Each row has a name. Each question is about the rows just above it.

[-0.88, -0.46,  0.34,  0.47,  0.28] : Y
[ 0.17, -0.82, -0.15, -0.13, -0.22] : V
[ 0.30, -0.88,  0.24,  0.62,  0.04] : J
[-0.10, -0.05,  0.22,  0.42, -0.59] : Q
[ 0.42, -0.16,  0.05,  0.48,  0.11] : S
[-0.10, -0.05,  0.22,  0.04, -0.09] : Z
[-0.72,  0.07,  0.53, -0.15,  0.48] : N
[-0.15, -0.16,  0.20,  0.18,  0.01] : A
[ 0.34, -0.48,  0.16,  0.57, -0.27] : E
[0.01, 0.01, 0.15, 0.05, 0.16] : W
[ 0.53, -0.33,  0.29,  0.65,  0.07] : B
[ 0.66, -0.03,  0.41,  0.32,  0.49] : G
Shared by A and N:
[-0.15]
Shared by A and V:
[-0.15]
Which row holds [ 0.66, -0.03,  0.41,  0.32,  0.49]?
G
The one value in E and Y:
[0.34]

